In the data rows, 128 means zero.
Some points, one per row:
tensor([125., 116., 127., 110., 111., 114., 144., 116., 147., 100., 119., 116.,
        132., 131., 134., 137., 144., 158., 146., 136., 116., 117., 136., 115.])
tensor([115., 178., 121., 110., 111., 114., 144.,  98.,  98., 116., 119., 116.,
        132., 153., 130., 137., 144., 109., 146., 181., 116., 133., 135., 115.])
tensor([134., 116.,  87., 110., 111., 114., 144., 126.,  98., 122., 119., 116.,
        132., 116., 138., 137.,  91., 109., 146., 117., 116., 129., 104., 115.])
tensor([136., 116., 113., 110., 161., 114., 144., 136., 147.,  88., 190., 116.,
        132.,  97., 100., 137., 144., 158., 146., 110., 116.,  99., 113., 115.])
tensor([119., 116., 127., 160., 111., 168., 144., 121., 147., 135., 119., 176.,
        132., 131., 128., 137.,  91., 109.,  96., 137., 116., 182., 145., 115.])
tensor([150., 116., 133., 160., 111., 114., 144., 123., 147.,  69., 119., 116.,
        132., 131., 185., 137., 144., 109., 146., 129., 116., 132.,  90., 115.])
tensor([112., 116., 132., 110., 161., 114., 144., 114., 147., 158., 119., 116.,
        132., 125., 135., 137.,  91., 109., 146., 121., 116., 124., 165., 172.])
tensor([129., 116., 108., 160., 111., 114., 144., 119.,  98., 130., 119., 116.,
        132., 102., 108., 137., 144., 109.,  96., 121., 116., 138., 130., 115.])
tensor([108., 178., 142., 160., 111., 168.,  93., 121., 147., 134., 119., 176.,
        132., 126., 138.,  66., 144., 109., 146., 121., 116., 146., 147., 172.])
tensor([ 97., 178., 230., 110., 111., 168.,  93.,  54.,  98., 150., 119., 116.,
        132., 139., 138., 137.,  91., 109.,  96., 174., 178., 176.,  91., 172.])
tensor([138., 178., 137., 110., 111., 114.,  93.,  79., 147., 125., 119., 116.,
        132., 175., 116., 137.,  91., 109.,  96., 146., 116., 123., 138., 115.])
tensor([151., 116., 107., 110., 161., 114., 144., 141., 147., 122., 119., 116.,
        132., 114., 113., 137., 144., 109., 146., 117., 116., 113., 114., 115.])
tensor([138., 116., 100., 110., 111., 114., 144., 147.,  98., 144., 119., 116.,
        132.,  96., 149., 137., 144., 109., 146., 126., 116.,  59.,  94., 115.])
tensor([152., 116., 108., 110., 161., 114., 144., 183., 147.,  99., 119., 116.,
        132., 106., 134., 137.,  91., 158., 146.,  98., 116., 131., 148., 115.])
tensor([ 97., 178., 141., 160., 111., 168.,  93., 106.,  98., 194., 119., 176.,
        132., 144.,  94.,  66.,  91., 109., 146., 133., 178., 131., 159., 172.])
tensor([130., 116., 122., 110., 111., 114., 144., 136.,  98., 123., 119., 116.,
        132., 114., 156., 137., 144., 109., 146., 126., 116., 127., 135., 115.])
tensor([116., 178., 125., 110., 111., 114.,  93.,  75.,  98., 133., 119., 176.,
        132.,  93., 119., 137.,  91., 109.,  96., 175., 178., 190., 152., 115.])
tensor([113., 116., 146., 160., 111., 114., 144., 105.,  98., 136., 119., 116.,
        132., 137., 122., 137., 144., 158.,  96., 145., 116., 133., 136., 172.])
tensor([107., 116., 132., 160., 111., 114.,  93.,  97., 147., 142., 119., 116.,
        132., 161.,  84., 137.,  91., 109.,  96., 166., 116., 131., 126., 115.])
Here are 16 more points, each followed by its number:
tensor([114., 116., 136., 110., 111., 114., 144., 123., 147., 116., 119., 116.,
        132., 126., 113., 137., 144., 109., 146., 119., 116., 119., 125., 115.]) 0
tensor([127., 116., 122., 110., 161., 114.,  93., 124., 147., 125., 119., 116.,
        132., 122., 119., 137., 144., 158., 146., 130., 116., 132., 123., 115.]) 1
tensor([119., 116., 128., 160., 161., 114., 144., 120., 147., 128., 119., 116.,
        132., 128., 128., 137.,  91., 109., 146., 165., 116., 120., 121., 115.]) 2
tensor([166., 116.,  99., 110., 161., 114., 144., 128., 147.,  95., 190., 116.,
        132., 103., 105., 137., 144., 109., 146., 109., 178., 135.,  98., 115.]) 3
tensor([113., 116., 144., 110., 111., 114.,  93., 104., 147., 123., 119., 116.,
        132., 123., 115., 137., 144., 158., 146., 130., 116., 107., 130., 115.]) 4
tensor([125., 116., 107., 110., 161., 168., 144., 133.,  98., 135., 119., 116.,
        132., 116., 126., 137., 144., 158.,  96., 146., 116., 154., 128., 115.]) 5
tensor([139., 116., 115., 110., 161., 114., 144., 134., 147., 125., 119., 116.,
        132., 127., 189., 137., 144., 158.,  96., 135., 116., 130.,  99., 115.]) 6
tensor([123., 116., 132., 110., 111., 168.,  93., 129.,  98., 181., 119., 176.,
        132., 122., 112., 137.,  91., 109., 146., 131., 178., 132., 123., 172.]) 7
tensor([121., 178., 145., 160., 111., 168.,  93.,  97., 147., 163., 119., 176.,
        132., 129.,  94.,  66., 144., 109., 146., 125., 178., 186., 185., 172.]) 8
tensor([104., 116., 112., 110., 161., 114., 144., 147., 147., 101., 119., 116.,
        132., 107., 123., 137., 144., 158., 146., 128., 116., 109., 142., 115.]) 9
tensor([115., 116., 123., 110., 111., 114.,  93., 132., 147., 127., 119., 116.,
        132., 124., 102., 137., 144., 109., 146., 151., 116., 121., 130., 115.]) 10
tensor([127., 116., 129., 110., 161., 114.,  93., 123., 147.,  91., 119., 116.,
        132., 128., 107., 137., 144., 109., 146., 130., 116., 124., 123., 115.]) 11
tensor([140., 116., 107., 110., 111., 114., 144., 132.,  98., 119., 119., 116.,
        132., 117., 106., 137., 144., 109., 146., 136., 116.,  98., 128., 115.]) 12
tensor([112., 116., 138., 160., 111., 168.,  93., 132.,  98., 237., 119., 176.,
        132., 133., 131.,  66.,  91., 109.,  96., 142., 178., 130., 157., 172.]) 13
tensor([ 89., 178., 182., 160., 111., 168.,  93.,  66.,  98., 173., 119., 176.,
        132., 175., 113.,  66.,  91., 109.,  96., 160., 116., 205., 207., 172.]) 14
tensor([131., 178., 174., 110., 111., 114.,  93., 101., 147., 133., 119., 116.,
          0., 148.,  95., 137.,  91., 109., 146., 112., 116., 122., 149., 115.]) 15
Which two of these numbered points are nearest to each point below, looking only along the 3 directions in which the first points spread most? Their numbers follow each, nearest first.
tensor([151., 116., 122., 110., 161., 114., 144., 175., 147., 115., 190., 116.,
        132., 117., 125., 137., 144., 109., 146.,  64., 116., 124., 143., 115.]) > 9 3
tensor([107., 116., 127., 160., 111., 168., 144., 124.,  98., 111., 119., 116.,
        132., 144., 128., 137., 144., 158.,  96., 151., 116., 120., 119., 115.]) > 4 10
tensor([102., 178., 138., 110., 111., 114., 144., 107., 147., 149., 119., 116.,
        132., 189., 120., 137.,  91., 158.,  96., 185., 178., 142., 133., 115.]) > 15 2
tensor([128., 116., 127., 160., 111., 168., 144., 130., 147., 120., 119., 116.,
        132., 133., 118.,  66.,  91., 158., 146., 132., 116., 132., 136., 115.]) > 5 2
tensor([104., 178., 176., 160., 111., 168.,  93., 112., 147., 141., 119., 176.,
        132., 152., 122.,  66.,  91., 158.,  96., 128., 116., 109., 152., 172.]) > 13 8
tensor([114., 178., 222., 110., 111., 114.,  93., 140., 147.,  97., 119., 176.,
        132., 145., 136., 137.,  91., 109., 146., 128., 178., 120., 156., 172.]) > 7 15
tensor([125., 116.,  90., 110., 161., 168., 144., 148., 147., 135., 190., 116.,
        132., 111., 110., 137., 144., 158., 146., 113., 116., 100., 100., 115.]) > 9 3
tensor([147., 116.,  98., 110., 161., 114., 144., 147., 147., 106., 190., 116.,
          0., 140., 129., 137., 144., 158., 146.,  24., 116., 148.,  79., 115.]) > 9 3
tensor([138., 116., 141., 160., 111., 168., 144., 113., 147., 156., 119., 176.,
        132., 124., 141., 137.,  91., 158., 146., 144., 178., 177., 157., 172.]) > 7 15
tensor([116., 116., 103., 160., 161., 168., 144., 123.,  98., 130., 119., 176.,
        132., 102., 167., 137., 144., 109.,  96.,  93., 178., 128., 140., 172.]) > 7 10
tensor([123., 116., 133., 110., 111., 114.,  93., 128., 147., 121., 119., 116.,
        132., 134.,  78., 137., 144., 109., 146., 118., 116., 119., 121., 115.]) > 5 10
tensor([103., 116., 133., 160., 111., 168.,  93., 121.,  98., 183., 119., 176.,
        132., 121., 108.,  66., 144., 109.,  96., 130., 178., 110., 168., 115.]) > 7 13
tensor([112., 116., 124., 110., 161., 168., 144., 119.,  98., 140., 119., 116.,
        132., 126., 131., 137., 144., 109., 146., 136., 116., 131., 127., 115.]) > 4 0
tensor([129., 116., 130., 160., 111., 114., 144., 155.,  98., 128., 190., 116.,
        132., 111., 152., 137., 144., 109.,  96., 112., 116., 147., 122., 115.]) > 0 4
